One vector is turned by the same rotation once a tick. Each row is the vector after some number of ticks, and that number follows the row.
The counts run from 0 to 249.
[163 138 103 131  62 143 135 131  62 114 123 147 155  88 123 139 123 100
 140 181 136 108 147 138 142 142 127 144 154 127 104  89 142  94  94 129
 131 135 158 123 181 127 145 124 152 129 126  86 165 148  72 118 102 117
 142  92 138 124 184]
4
[143 121 110 158 139 146 130 140  86 137  50 179 133 166 121  95 149 114
 161  87 106 159 128 116 171 101 160 149 116 123 111 110 151 159 150 126
 101 129 160  91 107  69 147 147 119 122 163 115 142 111  83 122 120 151
 148 108 122 150 110]
198
[111  88 107 177 152 113 119 117 135  89 133  83 177 142 187 122 142 128
 100 162 121 103  91 130 162 157  79 147  93 122  97 136  88 155 175 112
 154 145  95 122 137 152 102 119 135 119 128 138 107  80 144 127 124 140
 144 123 143 108 149]
60
[127 181 116  83 150 145 139 169 108  95  92 159 144 128 144 133 166 115
 141 111 145 164 150  92 173 121 164 155 142 124 115 141 127 104 140 114
 136 133 130 128 153 160  87  86 156 109  97 104 127 107  96 151 110 101
 159 158 132 202 141]
116
[125 130  87 153 134  96 167 118 157 123 101 101 172 118 140 108 143  99
 142 124 116 103 119 138 154 168 121 142  90 151  97 152 130 141 115  91
 171 119 110  65  77 123  95  90 111 170 124 130 159 105 124 148  99 140
 177 143 175 115  91]
158
[170 128 113 179 125 121 131 155  97 139  96 157 159  98 158 127 124 157
 126 123 134 164 131  94 146 133 136 145  99 184  88 105 154 145 130  90
 113 162 161 144 101 169 122 152  62 106 146 172 127 107 137 130  97 168
 123 101 110 132 146]
74
[140  71 106 142 141  94 153 120 118  94 140 127 167 151 152 156 139 119
 131 120 114 136 147 123 142 117 139 163 135 106 136  82  83 174 181 118
 122 160 151 109 164 176 118  89  98 147 147 148 136 126  67 124 136 139
 123 118 165 119 161]
186
[133  56  94 168 149 120 152  73 104 129 165 130 168 159 149 171 128 118
 115 117 128 126 117 137 129 121 118 126 126 121 144 115 135 210 160 150
 114 172 160 108 160 133 124 115  99 156 133 135 121 135  68 137 146 130
 110 120 165  93 111]
184
[120  57  97 168 134 114 156  80  97 134 157 126 156 144 144 164 119 101
  87 129 120 111 110 126 129 123 120 136 146 143 145 137 138 223 142 150
 133 155 164  92 142 120 134 140 131 141 136 125 118 143  79 143 134 119
 115 100 165 103 104]
183
[139 118 118 153 103 112 144 144 117 135  89 128 177 103 150  97 150 159
 148 148 131 133 140 130 117 176 103 142  73 154  85 122 123 123 130  84
 131 145 130 124 102 161 128 112  83 130 136 186 161 128 158 105  93 174
 130 124 100 152 174]
162
[166 129 149 129 186 131 124 130  66  97 145 136 124 129 128 142 155 122
 153 108 150 162 150 119 125  82 131 134 114 112 119 122 129 125 120 113
  66 153 162 131 175 126  99 141 163 136 105 120  87  93  88 135 153 122
 179 115 123 164 199]
106
[157 133 118 126 126 140 121 134 114 149 101 158 128 116  92 121 147  53
 152 143 103 108 115 111 108 145  70  67 135 130 114 185 128 107  86  96
 136 119 148  87 156  83 145 150 189 169 105 149 104 144 148 127 117 125
 125 113 108 146 154]
135
[183  95 104 184 127 152 136 123 142 156 118 149 169 139 130 152 138 115
 131 178 171 100 174 102 100 127  94 120 142 129 120 152 126 103 110 103
 129 125 110 134 121 147  81 116  74 177  91 168 110 116 177  84 138 104
 127 124 158 164 127]
42
[132 173 114 180 116 158 119 162  85 133 113 170 109 162 143 155 128 127
 111 123 148 108 178 108 103 140 145 142 144 130 144 127 134 138 183 148
 122 115 147 168 154 158  79 126 174 103 131  96  93 139 120 165 146 105
 155 125 175 151 152]
211
[136  93 118 151 124 119 156 121 126 123  98 110 190 120 143  92 174 158
 167 136 125 139 138 150 117 165  96 129  67 147  83 155 135 137 110  90
 124 147 109 103 104 162 115 103  81 159 130 189 159 141 156 124 111 176
 120 126  98 148 149]
161
[141 134 105 117 128 133 121 156 120 129  99 146 121 126  94 115 132  56
 153 126 104  96 133 120 127 155  74  76 150 126 103 175 114  83 106  93
 152  97 132  97 162  89 139 121 178 157 111 142 114 126 150 126  91 117
 143 123 120 150 156]
134
[150 110 146 145 136 165 107 152  93  91  93 138 138 132 157 152 136 110
 147 125 101 186 146 138 125  97 118 134 128  80 125  97  96 103 153  72
 120 149 162 110 182 133 141 127 157 144 145 119 133 136  61 134 151 142
 144  96 134 131 181]
99
[158 132 100 136  88 157 142 127  63 112 131 129 155 106 116 145 125  70
 140 175 140 102 140 148 126 134 119 141 156 116  97 102 146  99  97 133
 140 120 150 104 169  89 138 126 175 138 118  69 143 123  70 129  99 115
 167  78 147 111 161]
5
[147 136 136 105 162 150 114 159  52 109 117 171 129 123 154 124 161 110
 155 111 170 164 121 123 148  80 132 137 150 118  93 109 152 134 171 121
  75 154 151 116 144 118 135 139 177  95 115  80 108 113 105 107 137 137
 152 131 109 188 172]
108
[163 140  62 140  83 136 140 131 128 184  83 191 146 127 121 110 133  77
 121 117 113  90 136 102 149 131 126  98 150 146 107 170 134 117 123  95
 142 119 152  91 101  96 122 120  88 163 137 136 144 143 157  88 103 136
 130 127 152 151 102]
39
[166 136 131 166 124 168 171 134 106 130  87 131 139 138 142 158 126 165
 130 156 131 165 163 103  96 149 144 136 140 136 134 101 149 171 157 128
 123 161 202 124 118 194 135 160 119 100 122 144 130 138 106 173 119 134
 115 104 144 151 105]
82
[145  95 124 174 175 144 149 143 136 124 122 121 169 137 161 107 145 150
 148  96 115 180 128 118 127 105 125 113 107 184  83 152 164 169 132  77
 100 164 148  78 109 139 113 145  80 138 143 203 117 103 144 121 109 173
 116 113 115 141 102]
72
[122 139  89 164 122 194  79 140 106  94 144 141 160 125 181 162 148 125
  80 158 123 117 132 105 116 125 120 134 171 122 103 130 124  95 131 109
 151 130  90 147 219 138  74 117 154 124 131 110 103 125 114 128 139  99
 121 105 149 143 135]
219
[117  79 118 143 164 131 140 113 164 128  82 123 157 170 151 124 140 101
 124 163 124 119 107 112 144 149  83 107 131 111 133 159  98 191 193 124
 160 122 118  81 110 125 147 151 160 141 101 156 118 109 150 123 121 125
 105 149 151 136  86]
54
[133 128 114 144 125 154 105 163 119 110 115 143 156 118 144 140 142  75
 171 168 152 104 144 138 128 160  68 104 142 116 100 152 121  61 126  97
 154  98  82 134 186 113 101  88 146 158 106 113 119 117 156  95  92 123
 138 126 143 144 177]
132
[130 116 121 185 116 186 143 153 111 121  90 145 155 130 170 164 122 152
 115 180 165 179 146 112 133 143 136 162 159 129 120  97 169 168 162 142
 154 145 146 126 126 168 141 142 122  96 125  94 138 130 102 153 102 122
 103 110 161 148  86]
84
[113  91 130 159 142 183  90 143  97 107 121 151 161 118 169 124 129  93
 120 136 124 179  85 140 150  85 120 141 135  96 109 121 132 109 120 101
 110 153 145  87 175  93 145 145 170 121 146  87 128 102  72 127 124 126
 147  82 126 139 130]
101
[145  74  99 130 141 110 152 120 125  70  95 112 177 159 156 150 135 115
 118 125  95 143 151 125 146 113 142 178 137  90 139  98  62 152 189 109
 124 159 163  99 162 170 126 110 117 126 143 150 140 121  56 114 123 135
 139 110 151 134 150]
187
[121 178  88 105 106 186 127 143 116 119  85 137 166 150 130 117 187 100
 165 128 134 122 137 140 112 156 124 108 161 112 107 175 141 113 158 126
 144 106 102 103 163 120 101  99 185 145 119  92 150 153 143 128 129 108
 130 136 151 180 119]
125
[108 119 109 113 148 116 120  89 108 143 151 170 153 149 164 138 185 113
 136  93 155 123 135 130 124 117 119 127  85 109 148 177 137 155 142 137
 119 140  93 121 133 140  77  70 136 181  91 125 131 153 120 136 171 125
 150 179 151 183 139]
25
[152 127 150 120 171 158 127 144  60 101 140 143 139 130 144 137 166 116
 162 128 164 165 138 125 131  75 128 138 133 104  99 117 141 124 155 119
  71 147 137 129 163 129 111 136 168 114 102  95  95  96 105 133 159 138
 160 117 117 178 188]
107
[156 163 102 155 105 182 106 118 102 138 107 174 138 128 157 164 132 142
  88 123  80 131 147  82 101 134 154 106 150 116 134 139 124 126 108  92
 142 146 142 151 206 162  94 120 148 152 156 157 101 157  95 159 153 107
 104 113 146 153 123]
217
[160 154  75 129  99 142 160 117 113 142 118 118 171 139 137 116 160 114
 133 124 141  81 182 142  94 147 134 123 124 140  93 176  96 102 158  99
 103 126 134 104 138 145  59 101 135 134 110 136 139 129 181  80 153 124
 167 126 146 175 183]
35
[138 130 106 154  75 110 156 145 112 134  69 121 163 100 147 102 133 129
 123 166 122 109 139 134 144 178 102 157  80 147  86 131 117 115 126  83
 143 135 142 118  85 157 127 134  89 114 133 160 161 130 153 116  81 162
 148 105 112 133 173]
163
[140 162 137 128 139 165 104 133 108 124  85 140 146  94 186 103 167 150
 134 161 164 154  99 120 152 167  98 123  97 114 105 141 136 144 175  99
 155 171 111 122 109 163 123 132 175 142  82  73 141 149 147 150 145 123
 130 188 134 157 115]
243
[148 107 104 146 147 109 140  91 102 128 108 111 148 137 146  97 151 128
 112  91  74 114  94 129 118 150 114 113  80 149  97 140 107 189 159  92
 117 164 162  93 109 135 127 164 141 141 160 173 116 118 129 143 150 170
 136 109 121 105 141]
64
[161 106 115 174 156 139 129 136 111 131  98 142 153 120 151 118 137 161
 155 112 127 182 124 120 138 121 129 116 107 186  80 132 164 157 129  89
 105 176 153 113 108 158 127 151  64 130 137 180 123 111 140 131 108 180
 111 100 116 139 125]
73
[138 108 105 148 112 156 152 105  85 111 141 132 156 113  98 140 136  69
 171 168 148 105 137 152 126 125 108 121 163 114 105 129 156 130  99 148
 125 119 144  85 171  75 134 124 168 160 113  74 142 112  79 122 106 108
 171  86 174 107 144]
6
[153 148 131 134 170 151 128 115  97 133 141 176 140 126 146 154 171 144
 154 116 177 159 130 103 129  97 144 135 123 123 135 139 176 145 111 139
  87 156 122 144 155 146  77 103 115 162  92  94 116 122  95 161 176 105
 159 160 153 174 110]
113
[118  73  89 145 137 139 139 108 100  99 110 134 197 154 149 116 141 115
 104 134  99 147  78 127 180 103 145 156 132 129 110 136 132 165 125 138
 114 149 133  81 145  99 138 143 114 112 169 134 133  96  67 101 115 141
 127  82 114 120 102]
190
[124  93 127 147 127 166 137 143  75  89 119 129 172 146 148 154 141 163
 150 144 123 164 154 155 103 161 111 125 122 105 115 108 144 170 146 146
 132 146 153 147 206 179 146 126 153 103 145 177 122 144  87 159 110 140
  71 104 115 143 159]
90
[154 139 116 176  98 181 102 121 117 138 125 140 166 108 143 143 142 114
 134 167 137 107 147 118  95 161  96 103 128 103 121 161 132  78  81  88
 149 107  88 134 173 125  89 102 142 181 116 128 130 155 140 125 156 102
 153 119 173 149 162]
130
[123 137  99 131 125 138 109 167 120 114 105 143 140 125 121 118 147  60
 172 145 127 108 136 130 144 139  76  85 158 121  99 163 109  76 131  95
 154  84 105 118 177  98 123  99 164 148 104 137 115 121 157 113  75 127
 132 121 135 139 180]
133
